In the data rows, the value 128 means zero.
What is the hidden score of each row? Scores go from 0 to 40, and 20 is about the middle. The score is a weighted sum of the row's numbers plus the product of two more (or one squared), each taken from its middle value.
[139, 85, 183, 118, 152, 160, 120, 144, 88, 134, 109, 134, 124, 147, 145, 137] -> 12
[90, 115, 97, 212, 99, 133, 60, 119, 131, 92, 161, 112, 141, 126, 141, 116] -> 20
[103, 71, 86, 113, 93, 126, 138, 153, 81, 154, 126, 135, 114, 126, 141, 132] -> 23
[145, 64, 115, 119, 156, 44, 174, 120, 199, 134, 97, 125, 111, 108, 109, 128] -> 22
[140, 180, 0, 115, 125, 158, 50, 103, 112, 142, 137, 121, 136, 114, 107, 122] -> 29
[150, 143, 174, 144, 54, 85, 115, 166, 136, 142, 66, 162, 153, 121, 130, 111] -> 18
[173, 123, 58, 156, 129, 147, 161, 43, 139, 126, 123, 176, 121, 104, 147, 135] -> 21
[114, 80, 72, 111, 92, 61, 140, 105, 119, 85, 152, 131, 145, 136, 129, 144] -> 25
[64, 162, 120, 61, 159, 67, 112, 95, 169, 97, 132, 123, 116, 125, 130, 138] -> 29
[167, 71, 169, 121, 213, 92, 79, 125, 144, 32, 100, 136, 132, 156, 120, 164] -> 15
[70, 144, 142, 124, 136, 178, 94, 118, 150, 77, 91, 137, 122, 140, 135, 124] -> 17
[92, 128, 113, 247, 113, 86, 50, 141, 99, 138, 152, 81, 154, 138, 116, 100] -> 25
[142, 81, 186, 121, 170, 168, 103, 156, 85, 133, 118, 130, 122, 144, 138, 129] -> 12
[105, 152, 175, 197, 119, 122, 160, 82, 91, 102, 130, 81, 122, 129, 125, 123] -> 16
[65, 167, 119, 62, 154, 69, 128, 114, 176, 92, 127, 143, 114, 139, 128, 141] -> 30
[129, 75, 122, 208, 125, 149, 152, 100, 184, 99, 134, 126, 110, 112, 142, 129] -> 15
[155, 67, 140, 113, 189, 63, 147, 133, 193, 143, 118, 93, 142, 118, 124, 119] -> 18
[144, 82, 176, 112, 139, 145, 86, 154, 102, 109, 84, 148, 148, 164, 121, 107] -> 11
[185, 148, 129, 110, 160, 149, 88, 85, 82, 123, 150, 142, 116, 120, 120, 139] -> 24
[134, 171, 139, 141, 115, 114, 199, 173, 72, 76, 77, 130, 153, 107, 132, 129] -> 18
[151, 172, 0, 127, 106, 148, 97, 143, 104, 125, 163, 103, 138, 143, 113, 116] -> 31
[82, 176, 139, 203, 117, 68, 77, 130, 100, 133, 98, 104, 135, 143, 132, 157] -> 33
[184, 149, 130, 118, 157, 149, 106, 136, 89, 99, 153, 120, 108, 137, 131, 135] -> 24
[147, 103, 185, 95, 109, 78, 116, 121, 112, 92, 158, 153, 153, 152, 148, 119] -> 22
[189, 132, 132, 122, 200, 143, 84, 60, 104, 141, 114, 144, 154, 137, 137, 131] -> 15
[84, 98, 80, 219, 99, 159, 75, 118, 147, 88, 171, 123, 144, 130, 131, 116] -> 25
[133, 109, 88, 193, 92, 75, 153, 147, 87, 96, 67, 162, 110, 119, 126, 155] -> 23
[143, 69, 130, 116, 163, 56, 164, 110, 179, 131, 98, 95, 108, 117, 106, 129] -> 19
[110, 202, 68, 115, 145, 119, 95, 235, 133, 93, 88, 117, 122, 107, 125, 127] -> 30
[125, 65, 80, 119, 100, 69, 187, 113, 139, 135, 187, 137, 136, 153, 154, 148] -> 28
[102, 71, 91, 166, 96, 185, 116, 128, 128, 87, 152, 148, 140, 138, 125, 130] -> 23
[132, 114, 188, 140, 55, 169, 109, 117, 180, 108, 108, 129, 141, 133, 142, 134] -> 10
[153, 108, 190, 94, 111, 78, 84, 120, 144, 79, 170, 182, 103, 120, 106, 115] -> 36
[174, 163, 158, 145, 107, 115, 121, 227, 109, 85, 143, 185, 117, 85, 147, 127] -> 38
[138, 147, 174, 150, 37, 74, 131, 165, 131, 164, 53, 162, 129, 129, 136, 141] -> 20
[126, 80, 107, 142, 111, 127, 196, 139, 100, 133, 93, 125, 140, 159, 125, 135] -> 20
[70, 157, 140, 42, 175, 99, 181, 116, 172, 182, 192, 121, 127, 111, 152, 142] -> 26
[88, 102, 78, 85, 103, 64, 72, 144, 119, 108, 138, 93, 166, 128, 136, 127] -> 22
[196, 128, 116, 130, 217, 144, 91, 47, 133, 165, 97, 133, 161, 129, 133, 123] -> 13
[163, 75, 162, 113, 205, 61, 120, 131, 177, 98, 113, 115, 143, 142, 112, 119] -> 19
[87, 151, 174, 175, 138, 176, 168, 78, 152, 70, 164, 126, 136, 122, 149, 123] -> 14
[140, 71, 169, 114, 179, 97, 153, 128, 103, 99, 100, 111, 132, 141, 169, 136] -> 13
[205, 144, 116, 124, 217, 152, 94, 134, 129, 143, 154, 109, 136, 152, 126, 129] -> 19
[115, 73, 112, 144, 97, 158, 155, 119, 97, 100, 106, 144, 113, 147, 130, 129] -> 17
[75, 134, 115, 167, 128, 176, 45, 130, 160, 71, 104, 109, 125, 114, 135, 129] -> 18
[131, 72, 133, 135, 130, 147, 160, 125, 130, 124, 75, 126, 101, 129, 121, 121] -> 15
[131, 98, 181, 81, 44, 138, 118, 142, 162, 193, 75, 111, 159, 150, 138, 129] -> 17
[38, 172, 99, 41, 184, 83, 103, 120, 190, 139, 114, 130, 99, 132, 120, 142] -> 38
[103, 82, 107, 121, 97, 165, 111, 147, 78, 119, 116, 134, 135, 126, 121, 116] -> 20
[186, 138, 139, 116, 156, 139, 78, 67, 78, 121, 126, 156, 124, 125, 122, 141] -> 20
[137, 80, 112, 133, 115, 129, 174, 143, 105, 149, 138, 146, 126, 142, 146, 125] -> 20
[187, 125, 138, 111, 200, 138, 94, 56, 85, 108, 133, 107, 127, 135, 146, 140] -> 17
[106, 115, 124, 127, 118, 149, 90, 128, 101, 88, 87, 151, 127, 106, 172, 138] -> 16
[100, 98, 154, 56, 128, 125, 187, 127, 78, 163, 105, 53, 162, 117, 121, 116] -> 14
[137, 79, 71, 138, 95, 56, 167, 108, 149, 81, 147, 173, 121, 149, 115, 120] -> 29
[118, 65, 114, 153, 108, 166, 167, 115, 122, 99, 111, 149, 106, 134, 134, 139] -> 17
[91, 93, 92, 227, 69, 136, 121, 129, 96, 134, 215, 169, 111, 95, 184, 117] -> 25
[94, 137, 161, 66, 142, 90, 200, 90, 119, 104, 149, 110, 149, 126, 115, 125] -> 18
[85, 130, 115, 77, 132, 96, 92, 136, 116, 117, 94, 102, 115, 119, 142, 129] -> 22
[178, 133, 40, 162, 120, 128, 197, 168, 153, 112, 140, 128, 97, 123, 128, 132] -> 27
[131, 86, 101, 113, 95, 68, 161, 86, 87, 96, 99, 108, 121, 138, 116, 142] -> 19
[175, 161, 137, 109, 70, 142, 112, 90, 138, 151, 134, 130, 121, 114, 119, 110] -> 23
[118, 40, 66, 131, 106, 138, 175, 169, 124, 192, 141, 155, 97, 122, 127, 136] -> 30
[120, 178, 164, 196, 119, 79, 200, 167, 49, 148, 105, 129, 170, 90, 102, 141] -> 14
[138, 81, 155, 154, 147, 163, 139, 135, 157, 93, 72, 125, 112, 134, 127, 129] -> 12
[177, 174, 136, 105, 48, 155, 122, 123, 169, 162, 126, 93, 138, 147, 137, 136] -> 11
[90, 112, 170, 101, 129, 208, 188, 127, 91, 140, 121, 119, 141, 129, 105, 125] -> 4
[146, 98, 174, 106, 135, 81, 116, 122, 91, 101, 134, 118, 111, 123, 121, 123] -> 25
[179, 128, 0, 151, 118, 149, 171, 41, 138, 183, 171, 156, 128, 124, 120, 136] -> 28
[186, 163, 118, 120, 147, 160, 98, 137, 102, 124, 165, 112, 107, 120, 114, 130] -> 25
[82, 142, 151, 61, 153, 112, 205, 113, 122, 162, 162, 106, 134, 140, 124, 125] -> 17
[140, 101, 182, 84, 95, 98, 111, 132, 116, 135, 153, 133, 118, 103, 136, 120] -> 24
[145, 226, 80, 86, 142, 170, 217, 109, 109, 140, 161, 110, 122, 134, 102, 117] -> 19
[84, 91, 69, 82, 115, 100, 75, 167, 100, 169, 150, 94, 152, 121, 128, 117] -> 27
[170, 153, 143, 107, 86, 144, 102, 61, 115, 133, 120, 145, 124, 109, 132, 118] -> 23
[189, 148, 131, 113, 166, 148, 91, 101, 88, 119, 154, 134, 120, 129, 128, 134] -> 24
[192, 123, 126, 129, 216, 138, 87, 24, 129, 160, 83, 155, 175, 125, 139, 120] -> 10
[97, 101, 180, 142, 113, 234, 164, 119, 97, 81, 131, 87, 146, 101, 101, 146] -> 9
[170, 185, 146, 115, 45, 136, 136, 148, 157, 113, 115, 85, 130, 159, 138, 134] -> 13
[125, 107, 193, 124, 90, 173, 102, 114, 95, 116, 133, 128, 111, 120, 135, 120] -> 17
[184, 179, 133, 104, 45, 157, 118, 151, 189, 166, 156, 121, 130, 127, 129, 123] -> 17
[129, 201, 121, 130, 135, 129, 227, 204, 101, 88, 115, 143, 159, 109, 128, 122] -> 13
[87, 157, 163, 190, 131, 158, 166, 86, 132, 100, 140, 93, 127, 127, 131, 122] -> 15
[102, 209, 67, 86, 168, 151, 72, 0, 127, 163, 77, 192, 153, 103, 140, 130] -> 18
[55, 158, 153, 154, 171, 219, 156, 111, 215, 96, 180, 166, 126, 122, 138, 128] -> 10
[111, 31, 93, 126, 109, 143, 176, 157, 126, 203, 158, 162, 115, 133, 132, 131] -> 29
[173, 159, 144, 103, 69, 152, 96, 53, 138, 160, 123, 158, 137, 113, 127, 118] -> 19
[92, 76, 70, 90, 108, 86, 102, 143, 92, 149, 165, 97, 150, 126, 145, 123] -> 23
[174, 167, 146, 107, 61, 153, 114, 146, 162, 137, 119, 74, 145, 152, 125, 122] -> 12
[97, 82, 90, 174, 97, 189, 96, 139, 134, 87, 157, 150, 152, 133, 132, 125] -> 23
[87, 81, 90, 160, 103, 194, 65, 152, 141, 100, 151, 151, 162, 130, 119, 119] -> 26
[208, 155, 124, 128, 206, 145, 104, 238, 125, 113, 184, 122, 130, 146, 129, 133] -> 25
[145, 76, 174, 123, 181, 142, 129, 160, 104, 127, 87, 126, 139, 147, 138, 122] -> 10
[151, 63, 104, 147, 160, 50, 173, 96, 224, 104, 94, 152, 106, 138, 95, 114] -> 23
[193, 132, 150, 101, 171, 140, 88, 68, 62, 128, 156, 159, 148, 90, 135, 117] -> 38
[109, 60, 87, 215, 96, 174, 139, 110, 180, 97, 198, 171, 146, 139, 144, 137] -> 27
[138, 73, 148, 137, 149, 158, 148, 130, 140, 127, 67, 117, 113, 133, 122, 122] -> 12
[161, 185, 107, 111, 113, 164, 188, 122, 78, 84, 118, 52, 118, 130, 99, 133] -> 22
[186, 125, 110, 175, 194, 104, 165, 238, 176, 144, 77, 129, 149, 100, 138, 123] -> 18
[99, 95, 174, 113, 116, 225, 173, 134, 78, 129, 118, 93, 146, 112, 94, 139] -> 9
[121, 29, 95, 165, 126, 193, 166, 146, 196, 172, 113, 158, 132, 121, 102, 126] -> 26
[63, 156, 103, 228, 126, 107, 10, 136, 144, 143, 153, 87, 129, 115, 129, 120] -> 26
[100, 188, 146, 156, 124, 75, 207, 174, 85, 143, 77, 188, 129, 121, 120, 129] -> 5
[118, 49, 76, 128, 98, 137, 158, 161, 105, 169, 137, 159, 109, 144, 129, 129] -> 28
[159, 118, 183, 98, 103, 85, 88, 139, 155, 107, 186, 171, 108, 124, 78, 131] -> 28
[131, 114, 195, 142, 44, 180, 97, 121, 207, 125, 127, 134, 148, 125, 139, 129] -> 10
[80, 135, 146, 86, 142, 163, 155, 127, 113, 141, 97, 145, 110, 147, 133, 118] -> 10
[66, 164, 119, 61, 162, 69, 126, 114, 183, 114, 139, 157, 116, 119, 139, 145] -> 30
[106, 28, 100, 130, 115, 163, 192, 147, 111, 188, 150, 184, 140, 146, 146, 121] -> 18
[126, 187, 24, 128, 118, 126, 90, 255, 121, 92, 115, 116, 141, 112, 125, 120] -> 33
[75, 204, 156, 199, 150, 63, 114, 120, 95, 155, 115, 133, 102, 153, 128, 129] -> 26
[96, 114, 123, 98, 115, 110, 107, 126, 93, 105, 81, 95, 131, 128, 148, 127] -> 17
[199, 139, 108, 153, 201, 139, 135, 163, 144, 160, 126, 61, 114, 137, 122, 110] -> 19
[159, 93, 196, 76, 131, 61, 70, 143, 130, 113, 218, 164, 119, 105, 103, 130] -> 32
[99, 200, 103, 139, 145, 110, 106, 204, 110, 123, 72, 150, 127, 100, 156, 135] -> 24
[145, 57, 166, 200, 211, 192, 110, 145, 241, 130, 129, 110, 147, 113, 129, 118] -> 12
[181, 137, 130, 116, 154, 141, 81, 62, 85, 119, 116, 173, 120, 102, 132, 136] -> 24
[185, 147, 141, 128, 179, 153, 72, 85, 72, 131, 137, 95, 135, 131, 138, 123] -> 19
[67, 122, 111, 74, 137, 152, 85, 158, 112, 158, 84, 119, 114, 120, 133, 136] -> 26
[64, 158, 106, 61, 160, 65, 92, 119, 176, 101, 122, 134, 121, 124, 117, 136] -> 32
[106, 127, 161, 70, 129, 77, 197, 86, 108, 83, 152, 85, 159, 113, 103, 135] -> 22
[185, 182, 130, 96, 37, 159, 122, 140, 195, 179, 148, 107, 144, 138, 126, 131] -> 16
[139, 146, 194, 181, 52, 83, 107, 116, 129, 169, 104, 124, 122, 138, 128, 126] -> 15
[96, 129, 182, 148, 136, 215, 158, 90, 114, 80, 157, 87, 133, 110, 135, 123] -> 15
[190, 157, 131, 111, 146, 156, 96, 131, 97, 121, 169, 134, 106, 122, 122, 128] -> 29
[70, 147, 140, 132, 144, 185, 103, 117, 176, 83, 106, 143, 120, 129, 138, 129] -> 18
[109, 102, 158, 105, 113, 187, 170, 127, 60, 135, 85, 74, 134, 118, 107, 135] -> 11
[176, 157, 141, 113, 96, 157, 100, 41, 102, 144, 134, 166, 132, 102, 140, 128] -> 22
[97, 115, 96, 238, 94, 98, 81, 113, 108, 125, 170, 113, 134, 137, 136, 117] -> 24
[76, 152, 107, 219, 119, 97, 31, 128, 121, 138, 133, 91, 122, 119, 129, 124] -> 23
[141, 90, 183, 115, 141, 172, 91, 155, 103, 103, 132, 149, 106, 127, 117, 121] -> 19
[94, 56, 75, 141, 100, 193, 113, 160, 111, 151, 156, 156, 147, 146, 109, 121] -> 30
[88, 114, 169, 92, 137, 203, 190, 127, 94, 153, 130, 124, 136, 134, 103, 117] -> 2
[98, 120, 164, 79, 130, 144, 190, 119, 80, 144, 125, 101, 134, 130, 129, 115] -> 14
[202, 152, 125, 131, 203, 140, 111, 237, 128, 106, 166, 122, 132, 143, 133, 132] -> 24
